One vector is turned by the same rotation once a tick. Each row is the vector after some number of ticks, and that number follows the row.
The counts run from 0 to 397.
[139 169 123 180 134 142 107 146 167 144 140 123 130 148 117 144 147 106
 106 106 141 116 132 110 158 122 109 155 116 130 158 152 143 149 145  83
 143 126 157 150 140  81 181 133 121 169  75 150 171 123 127 161 152 199
 107 141  96  95 120  92  97 142 114 128 111 128  96  88 152 113 155 125
 128  72]	285
[133 131 193 144 182 106 139 133  97 151 108 104 124 149 150 185 100  88
  99  97 143  99 107  98 121 100 111 153 136 166 120 138 172  97  98 158
 109 162 123 119 175 120 146 112 113 115 110 205 163  83 142 126 146 169
 125 165 138 127 107 133 133 102 114 127 116 117 134 114 117 121 159  87
 123 152]	73
[140  91 136 111 157 138 146 140 123 137 105 119  96 102 126  97 178 128
 112 141 141 132  86  94 154  99 127 134 136 148 123 128 148 114  73 114
 153 117 129 117 122 165 172 131 104  81  85 206 123 109 137 158 118 177
  83 166 117  91 142 112 125 158  64  85 130 156 136 124 171 142 160  79
 150 124]	239
[ 93 135 129 129 146 122 115 124 120 110  95 130 149 122 106 154 150 197
 156 149 140 146 147  98  75 115 107 141 136 141 147 176 115  83 133  97
 157 100 146 123 162  88 170 113 133 144 137 103 101 157  90 118 153 167
 132 124 143  79 139  89 147 160  80 120  84 131 166 101 122 140 154 104
 169 117]	217
[ 37 147 167 113 141 144  65 150  94 105 119 112 149 153 118 125 114  89
 113 124 152 115 149 108 117 117 141 145 119 179 137 145 115 117 115 111
 165 124 121 130 145 112 174  76 121 138 146 107 126 154 147  96 129 113
 113 149 109 117 175  98 120 113  97 107 119  92 161  88 120 127 202  85
 153 136]	33
[133 113 148 106 154 119 129 123 115 142  84 100 123 104 137 166 175 140
 146 103 152 137 111  71 135  91 108 173 183 135 113 158 145  98 108 119
 137  76  90 159 178 140 146 140 101 113 131 146 152  88 138 155 175 185
 137 131 125  72 133 126 116 134  97 116 100 148 137  83 126 124 136  79
 130 112]	104
[142  87 178 131 118 115 152  65  99 139 146 111 136 115 127 166 145 157
 139 136 149  86 111  95 127 139 120 148 149 138  84 140 115  99 105 118
 163 138 144 167 179  70 159 152 138 122 117 171 154  98 112 185 120 177
 100 138 157  88 162 157 120 125  99 112 100 155 144 121 124 125 134 103
 116 136]	178
[112 134 170 153 116  96  85 161 110 105 155  44 193 141 122 147 103 124
  96 124 109  97 138  92 134  96 100 113 100 149 122 117 128 149 122 154
 139 163 135 153 163  73 163 115  97 111  87 135 132 150 143 103 113 179
 143 113 122 149 130 114 139 153 118 113 119 125 103 128 157 146 164 128
  96 148]	40
[112 147 130 145 113  89  68 148 119 113 131  84 146 116  86 148  89 137
 139 146  92 105 134  97 146 124  95 117 123 198 135 170  95 126 135 110
 142 161 183 158 162 101 155 103 114  87 123 122 110 166 127 104 111 159
 134 135 132 117 133  94  68 169 142 142 115 161 123  99 158 150 150 128
  80 182]	384
[135 134 131 151 103 176 109 179 125 146 146  78 103 171 112 205 136 151
 128 154 144  97 116  96 134 118 138 132 132 148 160 111 109  71 135 132
 162 128 149 140 144  85 162 144 162  88  90 180 133 112 139 127 131 166
  93 155 111  79 121 113 114 130 157 160  82 139 123 144  76 118 156 130
 118 154]	171
[147 123 175 158  93 148 118 115  88 139 178 133 153 173 118 114 153  95
  86 119 149  85  92 117 142 112 100 151 124 153 137 127 139 160 118 144
 210 161 107 153 125 115 184 113 159 142 101 175 128 119 130 156 110 166
 115 131 120 102 151 133 134 144 107 108 112 164 142 167 131 105 171 164
 126 132]	56
[ 60 161 143 116 144 114  99 169 106  98 111 101 132 103 129 204 116  96
 125 115 141 104 106 120 106 113 130 155 166 190 157 115 109  59 119 129
 178 127 142 155 163 104 167 107 146 116 135 171 134 127 126 106 154 124
 130 144 142 112 142 116 112 125 112 105 111 128 138 133 101 108 179 108
 131 158]	260
[130 128 186 122 105 139  96 156 151 114 144 125 126 179 118 145  96 110
  86 114 154 105  83  98 145 104 121 113 155 131 164 142 142 149 114 147
 140  95 124 133 110 118 165  92 107 100 136 143 203  83  81  98 131 135
 147 153 102  91 136  91 164 150  87 140 111 151 132 137 167 116 170 125
 115  84]	318
[108 148 127 124  97  84  95 155 179 113 145 115 150  93 137 158 125 143
 144 111 135 102 145 104 168 129 104 122 130 147 149 146 119 120  97 112
 161 113 203 152 141 104 158 138 109 112  77 162 162 151 103 136 139 183
 115 178 132 110 140 109  89 152  91 106 107 127 110  79 144 144 160 100
 126 126]	45
[ 73 118 177 125 166 156  96 177  72 109 109  81 141 149 140 163 111 118
 117 154 139 135 125  87 107  82 171 111 105 169 141 106 110  90  96 143
 124 146 131 111 159 103 173  98 114 107 124 157 132 127 141  89 131 115
 108 145 128 122 136  89 158 100  92 115 115 100 144 115  99 112 184  94
 145 155]	35
[131 113 142 157 129 140 108 133  87 112 161  91 120 132  84 117 138 142
 100 142 108 128 136  96 127 138  95 155 132 143  86 179 145 173 149 134
 191 140 124 171 179  98 175 113 117 133 132 139 112 141 141 192 127 178
 118  99 152 105 148 142  98 140  86 133 115 145 157 130 157 120 132 105
 122 126]	25
[123 150 160 101 101 170  96 139 126 117 143 102 101 174  89  98 169 145
 110 135 156  97 104  93 155 131 103 112 163 138 118 112 149 164 139 132
 192 129 124 158 116 106 154 128  86 117 106 171 134 125 148 186 131 174
 113 137 132 103 222 128 109 109 112 122 121 159 114 137 128 127 157 128
 111 107]	362
[114 134 160 121 116  85 110  89  81 106 145  99 178 154 106 115 131 118
 175 149 127  98 117  86 135  94 123  98 128 134 124 167 125 160 104 123
 176 142 150 122 146 113 167  95 113 103 106 102  87 150 126 102 109 171
 146 116 122  89 137  91 164 168 116 108 114 115 126  84 147 149 152 138
 105 167]	310
[138  71 198 164 106 114 129 151 140 127 152 101 164  55 133 157 156 165
 131 139 139 101 127 109 169 117 127 121 109 137 107 102  98 113 126 134
 156 177 155 143 165  94 157 132 150 111  56 165 156 121 118 126 107 165
  99 120 146 119 159 109 108 142 114 114 119 136 103  81 145 139 146 113
 105 143]	268
[ 88 137 109  60 149 115 118 116  77  64 108 134 106 148 107 142  82 110
 131 156 140 116 104 118 122 114 117  93 141 167 138 162 136 120 105 126
 171 126 171 142 113 110 188  95  96 110 102 152  96 127 112 126 121 114
 104 115 128 107 167 105 138 130  77  89 117 126 159 128 141 129 160 102
 147 151]	124
[109 165 141 177  86 144  96 123 113 127 169  65 143 160 108 141 156 146
 119 144 132  85 119 113 126 146 102 130 126 131 121 147 128 121 151 123
 204 138 129 150 156  88 164 126 142 108 118 133  83 175 144 164 122 195
 125 130 116  85 131 137  93 146 153 147  94 147 134 142 128 131 147 151
 122 155]	174
[138  98 129 105 124  86 130 131 119 117 140 133 113 124 116 145 114 120
 102 127 144 126  71  86 164  92 124 130 157 146 115 153 159 149  77 127
 157  96 121 165 156 132 167 118 102  87  83 151 159  78  88 145  97 157
 117 131 125 100 125  91 142 148  51 113 124 117 130 139 177  91 136 113
 137 126]	12
[136 116 177 176 167 112 103 159  63 139 114 135 160 118 125 135 147 108
 109 121 139 125 101  73 112  74 114 168 102 177 108 136 118  94 119  83
 139 181  92 139 180 125 154 115 148 136 117 129 142 107 128 107 137 145
 105 121 136  95 142  74 143 127  64  97 116 128 121  84 130  83 160 105
 138 119]	372
[112 157 160 134 128 142 112 105 110  89 135 159 129 179 101 161 129 126
 127 146 157  94 100 138 117 113 113 111 133 143 168 134 123 134 163 126
 192 130 158 145  90  94 190  87 147 162 117 135 152  95  77 100 141 136
 141 109 125  87 167  89 174 129 111 123 106 154 129 149 130 116 175 153
 128  87]	94
[131 105 167 115 117  96 103 155 116 125 152  72 165 125 126 184  85 120
 128 112 129  95 124  81 160 107  93 109 139 159 108 122 138 152 101 166
 134 165 147 188 152  93 165 133 105 100  52 167 154 105 127 135 124 156
 122 134 141 138 141 133 160 140 101 124 125 122 102 106 130 124 136 133
 114 152]	42
[122 123 183 131 132 139 104 148 121 119 141  94 102 146 128 195  83 162
 133 147 139 106 144 116 161 138  94 102 145 176 136 152 124 140 135 184
 136 160 187 141 140 102 152  95 122  74  92 139 169 100 107  86 121 140
 115 123 134  97 154 109 127 126 152 173  95 152 137 114 113 151 155 114
 106 152]	79
[140 136 132 124 131 115  87 151  79 119 124  71 138 154  79 115 146 128
 162 135  87 131 160  70 144 107 124 110 100 155 128 160 107 152  95 115
 104 152 171 132 133  96 162 138  88 101  98 152  94 177 155 120 146 183
 110 142 109 123 116  87 115 146 110 119 114 157 124  96 132 128 139 122
  84 168]	158
[108 130 140 118 151 142 111 139  85  84 118  97 132 124 121 144 154 121
 175 140 121 143 170 106 155 117 136 116 100 171 136 146  94 113 117 140
 131 155 180 153 134  94 193 120 131 122  67 165 112 156 172  98 147 163
  93 107 109 115 126  86 133 125 119  96 126 165 114  65 112 120 156 113
 115 126]	156
[156 136 133 154 110 161 100 152  99 132 170  86  88 181  96 125 165 153
 122 167 117 128  93  64 143 124 117 128 142 134 114 168 161 154 138 172
 191 137 104 159 137 141 164 121 105  67 120 129 102 111 152 164 120 195
 146 117 129  72 130 108 122 114 116 153  97 128 138 139 140 131 128 139
 112 139]	325
[128 128 125 161 127 100 104 146 142 153 137  90 136 126 110 149 158 186
 163 166 124 104 139  97 148 128 107 105 105 143 146 161 116 119 124  98
 168 141 177  88 133 131 146 125 137  74  89 123  90 156 125 119  93 171
 120 140 120  73 130  95  99 180 139 146  89 139 119  85 139 190 151 121
 115 169]	83
[106 159 119 166 103 156 105 150 115 139 158  80 125 154 107 160 157 151
 126 142 130 103 147 102 127 136 108 146 134 142 150 152 124 117 143 115
 184 115 152 144 147  88 178 142 153 110 109 159  90 162 143 156 138 200
 121 134 114  96 123 140  98 152 157 154  71 136 133 155  99 125 156 144
 133 167]	173
[140 121 122 174 136 155 113 138 123 144 131 114 114 167 109 131 127 125
  90 147 120 118 107 128 130 108  89 147 122 170 163 186 145 136 124 130
 179 113 107 106 126 154 172  96 144  97 105 120  87 133 134 114 106 176
 107 132  83  75 100 102 121 197 122 142  85 145 162 149 157 155 175 135
 148 155]	204
[152 129 158 112 148  96  96 107 146 146 124 105 122 142  93 135 111 133
 147  85 135 117 143  92 190 127  89 127 158 154 139 185 151 179 103 136
 123 117 182 120 130 132 157 121  56 104 120 155 168 113 119 138 157 180
 124 164 118 110 141 105 113 142 106 148 109 147 120  69 164 147 149  87
  97 134]	196
[ 95  87 202 131 135 163 124 120 128 108 128  93 143 125 139 180 129 175
 160 158 164 111 164 108 146 124 146  92 107 134 134 116 105 110 143 163
 141 151 174 111 142  93 179  92 134 108  72 145 154 111 121  92 119 124
 109 111 115  91 160  96 151 111 130 130  98 128 135  74 110 171 160  92
 125 121]	305
[143 125 170 142 148 148 108 135  72 122 101 110 118 156 109 145 154 176
 197 140 134 159 153  58 123 111 138 138 109 161 123 155  94  78 103 115
 116 143 124 135 177  86 158 139 140  98 141 118 159 125 127 114 157 150
 108 132 124  83 126  92 149 119  95 129  83 155 165  94  92  90 135  87
 138 117]	66
[148 134 150 139 117 138 127 137  87 129 155  82  96 155 119 147 152 128
 132 147 125 130  88  69 139 135 114 139 161 146  96 178 165 138 129 168
 209 138 104 159 152 138 170 106 127  90 110 138  97 100 139 170 118 179
 127 109 128  64 109 127 124 112 112 129 102 141 156 117 136 130 118 133
 134 128]	326
[117 157 148 123 124 143 123 116 105  62 112 134 101 109 107 136 170 144
 153 148 149 117 115 107 118 131 133 125 140 154 138 138  98  84 142 119
 173 150 158 169 144  86 164 109 142 141 146 181 139 121 130 156 150 166
 107 113 155  83 171 110 115 114  96  83 106 194 140 107 139  98 148 113
 126  77]	365
[108 122 176  88 128 136 115 101  94  98 114 134  92 141 107 124 158 123
 174 164 155 114 101  93 150 109 177  91 119 151 140 112  92  95  60 105
 135 127 166 117 138 121 175 125 112  87 123 183 135 124 122 118 113 122
  81 150 112  91 148  78 136 129  96  88 117 164 144 118 134 102 173  99
 100 149]	275
[ 93 159 131 146 151 141 115 104 142 136 133  90 139 156 104 130 141 138
  97 148 151  83 126 135  98 144  83 124 132 121 141 166 156 146 173 117
 181 123 155 135 117  94 166 130  98 158 114 151 105 133 125 179 146 211
 130 146 122  79 182 140 113 128 132 133  96 144 133 101 147 181 154 107
 138  86]	211
[ 92 145 175 100 111 123  90  96 122  85 129 142 137 136 123 101 140 111
 163 150 167  84 122 109 189 130 155 105 130 165 130 126 108 128 103 107
 197 128 167 152 132 129 170  85 109  98 104 135 144 150 134 118  95 112
 103 124 113  87 197  90  96 136 107  70 128 147 125  79 154 128 164 120
 113 139]	273
[ 90 115 184 149 117 120  87  77 144 149 122 132 178 126 105 116 146 144
 115 113 168  88 139 113 137 133 106 158 139 125 128 143  97 131 118  74
 166 110 138 100 173  95 144 118 138 152 177 107 171 161 102 137 146 141
 118 161 132  98 197 131 117 159  96 110 104 168 163  89 150 159 184  92
 126 122]	181
[131  96 174 142 103 123 139  82  92 128 157  85 144 134 124 154 124 156
 153 156 151  76  96  72 125 139 114 127 144 136  85 134 120  99 124 127
 168 155 115 166 187  81 159 147 139 106 130 170 138 103 129 181 111 153
 116 127 158  81 168 147 110 131 110 130 100 161 154 123 136 135 140 121
 108 133]	177
[124 129 127 128 112 138 112 196 148 150 143  81 136 122 125 181 166 151
  92 115 148 117  99  78 136  87 119 131 147 117 129  89 141 120 130 109
 140 101 120 159 145  98 158 149  98 119  54 178 163  93 127 158 149 186
 109 150 123 106 144  99 138 113  89 127 105 100 107 132 105 108 145 119
 137  93]	134
